One vector is turned by the same rotation once a step. Each row is the vector after some number of steps, and that number follows the row.
The counts run from 0 to 407.
[166 125 101 136 108 157 141  93 135  96 119 113 100 162 147 114 179 137
 109 147 135 135 118 139 121 126 132 106 148 126 144 140 161 152  81 117
 137 155 103 121 166 126 131 166  90 154 182 160 188 103 172 123 135 160
 132 102 135 170 142 128 166 132 154 117  72 139 174 125 100 103 127 186] | 139
[151 112 104  91  85 132 104  84  98 131 129 108 100 133 144 130 122 140
 150 144 125 183 100  94 130 116 106 137 173 135 149 157  79  72 133 121
 105 108 125 102 141 111 168 143 141 132 128 101 145 111 119 126 122  98
  60 110 150 174 122 100 120 155  95 128  83  87 135 112 131 142 129 182] | 0
[125 116 112 125 116 181 135 103 162  94  96 124  73 120 128 136 175 146
 153  92 115 151 121 153 105 115 133 112 156  87 191 129 156 113 135 115
 110 144 117 139 149 150 184 155 118 169 151 164 133  95 137 120  99 191
 105  93  85 171 103 162 130 117 146  88 104 144 128 123  81 104 137 174] | 161
[138 132  82  90  88 128 141  79 119  59 111 133 139 146 147 143 128 133
 137 130 138 143 102  95 105 104 156 146 175 110 157 158 134 107  86  98
 136 130  99  66 109 106 185 140 130 139 162 124 137 124 147 110 113 134
 131 114 150 172 131 174 118 126 140 127  97 102 153  88  82 129 133 186] | 386
[116 134 109 106  93 145 148 120 150 127 136 113  88 130 119  67 128 163
 139 165 148 170  81 140 104 148 126 147 149 116 172 157 124 119  96 139
 129 111 154 133 127 135 153 180 155 151 155 110 137  94 133 162  88 166
 106 105 126 168 109 127 120 160  81 138  93  72  99  86 100 132 143 171] | 233
[130 112  88 125 100 162 115  99 159 127 141 125  72 124  97 119 154 124
 164 153 130 175  78 113  97 144 122 152 152 120 175 155 118 119  98 102
 109 115 126  99  93 110 166 168 146 137 143 103  98  72 139 136  96 140
 113  93 120 202 126 125 133 154 108 152  69 123 103 107  94 153 143 159] | 263
[145 154 106 136 113 177 163  74 156  99 159 137  86 131 143 140 158 123
 117 132 146 151 109 130  96 108 147 102 157 128 156 109 125 141 101 164
 102 130 101 120 129 116 155 138 125 149 146 143 188 111 143 104 128 151
  95  79 103 199 122 131 122 136 118 118  63 126 106 110 120 124 123 191] | 376
[175  97  84  96 100 165 103  99 138 126 129 120  73 131 129 153 117 145
 121 137 144 159  94 154  97 111 133 143 146 129 144 125 139 100 115 110
 111 127 146 104 121 152 189 174 169 147 135 143 129 118 117 108  92 141
  96  99 124 152 116 167 106 122  99  94  95 100 107 119 102 124 133 166] | 379
[134 130 145 137 115 125 111 117 117  81 121  88  73 128 151 114 170 134
 150 109  73 148  99 114 137 146 138 127 181 105 178 160 134 112 155 128
 147 154 102 141 170 121 129 121  91 135 168 126 148 116 161 115 166 126
  75 117 100 183 137 139  95 123 117  98  91 112 146  96  94 103 129 178] | 362
[106 113  99 116  85 138 131  88 158  98 129 141  95 108 119 155 170 152
 173 112 119 140 113 132 109  99 120 132 163  93 175 119 134 135 135 103
 129 132 120 101 112 128 177 129 130 151 150 126 101 117 104 107  89 181
 111  82  84 178  90 146 140 114 163 135  80 128 125 134 117 131 149 175] | 160
[114 104  94 100  90 135  83 106 119 106 106 123  94 123 107 149 150 142
 150 129 121 125  80  72 124 117 137 135 196 103 165 183 114  95 169 104
 151 125 139 110 134 127 200 121 103 115 176  88  99 142 149 129 116 114
 106 116 102 150 163 162 104 173 102 159 124 122 136 100 106 120 130 186] | 330
[152  78  81  92  83 128  91  98 100 135 165 117  85 136 131 137 138 147
 128 154 123 145  75 139 126 137 151 148 154 170 158 153 119  93 133 147
 140 123 112  96 151 133 174 143 138 100 151 133 144 104 140 125 137 100
  74 103 140 166 137 149 106 131  85  94  89 100 113 128 127 141 122 182] | 30
[108 126 130 118  98  96 122  90 105  88 151 117  97 144 126 123 184 163
 152 142  67 127  82  93 131 143 137 151 188  98 167 151 150 113 142 132
 162 137  89 132 142  98 135 131 114 113 154 109 117 107 130 131 149 118
  89 125 116 211 116 120 117 126 132 145  66  99 154 113 103 131 134 190] | 363
[160 122 152 117 108 158 127 135 159 131 111  91  76 106 190  89 134 156
 129 127 117 162  88 158 119 155 147 143 143 124 169 186 100 123 126 111
 135 113 148 120 177 107 146 153 128 130 180 135 135 116 142 134 109 117
  66 115 170 159  78 115 124 125 115 111  99 100 142 112 108 131  98 157] | 236
[159  99 103 110 101 134 106 117 116 140 152 102  63 140 115  84 146 144
 129 160 120 145  66 129 118 165 132 151 156 157 165 156 114  86 123 147
 144 123 156 128 146 148 171 164 127 125 176 112 142 102 158 153 120 128
 101 122 130 173 156 137 112 139  76 127  88  94 115  99 104 143 132 180] | 29
[124 161 119 121 124 168 183 118 171 114 157 122  85 116 152  92 152 144
 115 143 162 170 121 156 121 128 143 108 146 112 175 141 105 132  87 164
 108 112 139 144 142 108 151 164 135 152 147 141 166  89 137 137 100 160
  95  84 113 165 103 118 124 164  93 121  85 124  95  87 105 126 131 164] | 232
[145 145 142 153 107 161 122 119 159 112 137 110  84 105 159  98 184 128
 134 116 129 112  70 139 121 150 152  99 160  94 184 185 126 126 138 147
 158 129 153 123 153 124 160 124  89 129 215 116 124 130 151 129 103 147
  96 101 100 140 141 144 138 154  98 135 117 126 130 107 100 111 106 174] | 184
[135 153 108 134 118 155 129  97 110 123 105 126 116 137 131  94 154 130
 137 188 126 171 101 108 122 148 124 109 163 112 167 180 128 105 118 127
 116 117 109 116 168 120 144 148  97 175 143 113 191 116 158 164 121 124
  99 106 141 180 141 120 150 158 109 148 119 120 160  83 115 139 105 200] | 229
[148 178 118 106  87 129 132 117 152 117 147 121  68 139 137 102 155 147
 128 177 130 148  90 150 132 145 160 156 143  88 171 188 113 131 106 127
 138 105 104 142 157 110 143 151 112 115 134 115 143 108 141 149 138  89
  83  99 124 189  96 105 143 180  77 148 107 118 129 113  97 100 117 169] | 177
[170 113  86  67  61 113 105 126 134 118 105 103  87 148 134 103 106 165
 161 149 142 167  94 109 130 140 108 171 151 147 167 129 115  94  96 122
 130 118 146 107 123 142 183 184 152 128 166 143 112 102 127 126  99 135
  96  96 131 166 112 159 105 121 108 113  76  77  99 114 115 123 150 172] | 89
[143 127 124  97  93 116 127 131 138 134 117  95  92 117 120  85 122 174
 159 158 138 158  79 111 121 148 104 151 163 137 172 137 122 107 104 145
 124  91 146 143 136 137 168 175 152 137 170 129 132 112 140 149  90 166
  89 104 109 166 122 141 123 132 108 147  75  89  93  97 127 125 128 170] | 348
[119 143  91 114 105 146 147 137 154  94  94 124 107 125 140  98 177 124
 145 150 118 164  93 127 127 143 145 141 165  93 195 214 137 125 105  92
 149 113 116 102 164  92 141 155  86 129 161 119 128 120 175 140 107 115
 144 118 139 161 135 163 130 163 125 148 125 117 151  79  69 118 108 146] | 240
[148 152 113 129  87 155 152 131 165 111  97  97  76 116 149 108 153 148
 147 129 158 194 138 162 119 126 103 108 158 135 178 119 109 154 100 146
 116 120 128 135 148 121 172 168 117 144 156 171 165 112 155 124  88 178
 108  76 113 169 103 125 130 147 129 128  80 138 110 147 128  97 143 180] | 202
[147 109 103 120 133 162 126 128 125 137 127 107  41 123 115  85 141 128
 130 148 121 142  93 149 122 150 127 133 154 143 163 163 123  99 146 142
 137  96 148 156 182 152 142 174 106 135 163 117 191 122 171 150 127 144
  95 115 118 150 152 130 104 167  71 133  95 114 125 107 114 118 135 178] | 288
[138  93  84  67  82 151 114 104 140 136 133 116  98 135 153 114 116 156
 130 133 154 173  86 146 107 120 123 152 130 133 163 147 117 100 102 120
 120 111 161  83 120 136 188 175 162 141 158 151 131  94 121 126  73 164
  93 107 131 145 105 158 130 132 107 102  88  78 119 107 115 147 146 162] | 234
[152 116  89 100  86 166 152  91 132  93 108 104  75 151 149 147 126 128
 129 120 152 150 116 140 128  82 129 106 163 143 148 147 125  94 123 103
 124 115  92 118 161 116 135 188 110 121 139 119 223 157 136 128 148 155
 113 126 118 158 144 174  99 149 113 105  80 116 150 121 103 115 138 183] | 53
[154  56 126  97  78 163 106  87 109 114 113 137  90 118 138 137 145 179
 142 110 125 116  68 122 127  94 116 129 148 127 130 151 154 116 128  98
 135 136 119 108 152 124 175 139 160 140 161 136 109 119 123  99  98 168
  72  95 123 147 125 135 148 117 163  91  69  92 164 117 124 133 133 164] | 338
[193  96 145 166  83 169 135 126 154 116 121 121  77 127 152  91 153 165
 106 150 155 125  56 163  98 117 127 122 166 108 128 134 147 130 106 122
 140 111 122 152 128 126 150 172 133 150 173 148 163 128 150 132 104 140
  93 101 128 173 136  89 159 158 117 154  91 123 153 125 123 104 106 197] | 110
[136 139 132 105  91 132 141 111 139  93 112 119  95 145  84  98 177 158
 168 149 117 126  74 102 145 143 126 153 145  88 181 161 178 135 100  99
 154 112  98 153 164  97 138 171 109 142 158 121 125 101 155 143 138 164
 123 107  95 189 124 144 146 161 163 153  90 123 160 101  90  91 136 144] | 396
[153 138 110 101 105 166 145 106 150 101 109 106  47 128 124 133 140 125
 125 108 158 162 131 151 106 114 122 124 162 133 177 102 101 141 105 131
 114 122 120 133 147 132 197 132 136 133 158 130 169 134 161  90  98 167
 105  65 114 189 102 119 102 140 128 134  71 122 107 154 122 108 155 157] | 57
[156 111  67  93  75 148 113  89 113 110 111 123  95 172 113 148 173 117
 135 142 155 143 116 129 142 105 119 103 136 129 149 134 160 129  95  89
 155 143  98  88 160 120 163 154  95 139 136 143 166 114 152 116 136 171
 130  99 119 167 137 164 167 140 167 107  75 116 181 116 101 105 153 174] | 138
[122 125  95  90  71 133 144  97 103  75 108 129 127 109 168 165 131 150
 137 104 116 165 138 105 131  77 119 116 183 115 173 173 126 110 145 111
 130 143  91  99 175  96 165 121 116 131 136 137 156 142 130  98 115 128
  97  89 124 145 122 146 108 136 145 105 106 108 157 107 106 125 131 183] | 12
[149 130 130 137 112 177 134 127 155 113  87  98  55 115 137 114 144 131
 135 108 146 165 133 138 110 119 111 107 181 145 163 124 107 131 122 135
  95 112 129 142 158 146 173 152 111 147 172 155 183 125 178 117 116 183
 105  85 109 165 122 132  98 149 125 152  72 158  98 137 139 114 134 187] | 317
[149 162  93 136 115 188 126  90 128 119 114 107  89 122 137 126 172 113
 140 144 147 166 100 132 129 109 122  76 149 117 180 168 108  93 134 111
 113 112 126 126 193 120 156 147  93 172 139 118 200 130 160 138 125 147
  90 104 127 150 156 156 146 153 124 115 106 132 152  96 124 112  87 175] | 228
[153 115 108  87  81 138  97  97 168 108 129  98  84 141 143 151 144 145
 170 108 131 118  87  92 104 123 149 146 163 140 165 161  99 125 124  97
 140 120 116  78 120  97 161 136 112  61 175 111 109 142 121 132 139 112
  90 145 125 168  93 166  95 139 144 141  75 117 109 130 109 123 120 151] | 93
[124  90 106 120  52  97  99 113 137  89 117 109  86 132 114 122 146 182
 156 116 113 132  96 119 134 113 109 151 189 104 159 141 142 105 128 127
 152 133 147 141 104 140 175 139 121 120 166 127  92 130 127 131 102 139
 109 110  66 164 148 146 124 137 105 164  87 118 107 132 111 100 154 194] | 100
[159 122 141 113 100 125  97 107 116  94 112  96  70 131 153 120 170 150
 123  89  91 150 106 129 145 120 117 119 166  98 165 142 139 100 155 122
 140 154 127 147 180 154 140 127 100 158 156 144 136 122 149 109 155 137
  54 113  86 157 147 128 109 117 128  94 101 116 147 124 108  86 117 186] | 102
[156  88  96 115  89 157 111  78 152 111 157 137 106 124 171 139 138 145
 116 133 138 110  62  89 123 121 149 141 152 149 133 176 110 114 107 126
 144 142 118  61 124  98 191 133 114  96 188 134 102  90 145 130 118 113
  95 126 152 145 142 142 133 163 119 126  80 116 111 103 110 149 127 170] | 297
[142  85 134 137 101 146 138 114 153  99 118 144  97 107 167  96 131 167
 119 162 122 125  69 134 106 116 157 180 175 120 132 191 131 118 109  94
 134 114 128  93 111 116 192 148 148 112 158 120  89 108 140 131  88 111
  94 118 152 153 118 127 120 155 113 145 110 113 122 112  92 142 110 184] | 7
[156 177 113 127 106 128 124 130 154 124 135 121  87 141 100  96 177 136
 157 173 135 162  89 117 127 160 120 145 144 113 184 140 131 159  85 146
 131 106 121 138 136 100 153 147 124 138 159 123 136  87 162 133 117 127
  99  70 115 217 126 105 145 150 122 165  69 117 117 116 113 101 131 155] | 407
[149 119 150 132 103 113 105  99 117 116 134  98  89 134 132  98 175 171
 156 128  84 145  79 101 142 135 122 130 166  90 147 147 128  97 151 120
 137 139 106 142 160 132 133 132 124 138 157 113 131 110 132 148 155 122
  53 120 104 183 122 110 131 125 134 135  94 112 159 101 110 117 122 190] | 103
[158 139 130 124  85 160 139 127 176  99  88 101  96 100 177 119 129 123
 131  96 142 192  88 142 129  96 138 111 181 101 183 190 113 118 124  99
 127 116 132 123 160  79 133 147  99 116 146 129 138 159 142 121 126 108
  80 120 108 148 141 154 111 162  94 113 103 123 125  95 100  97 104 152] | 269
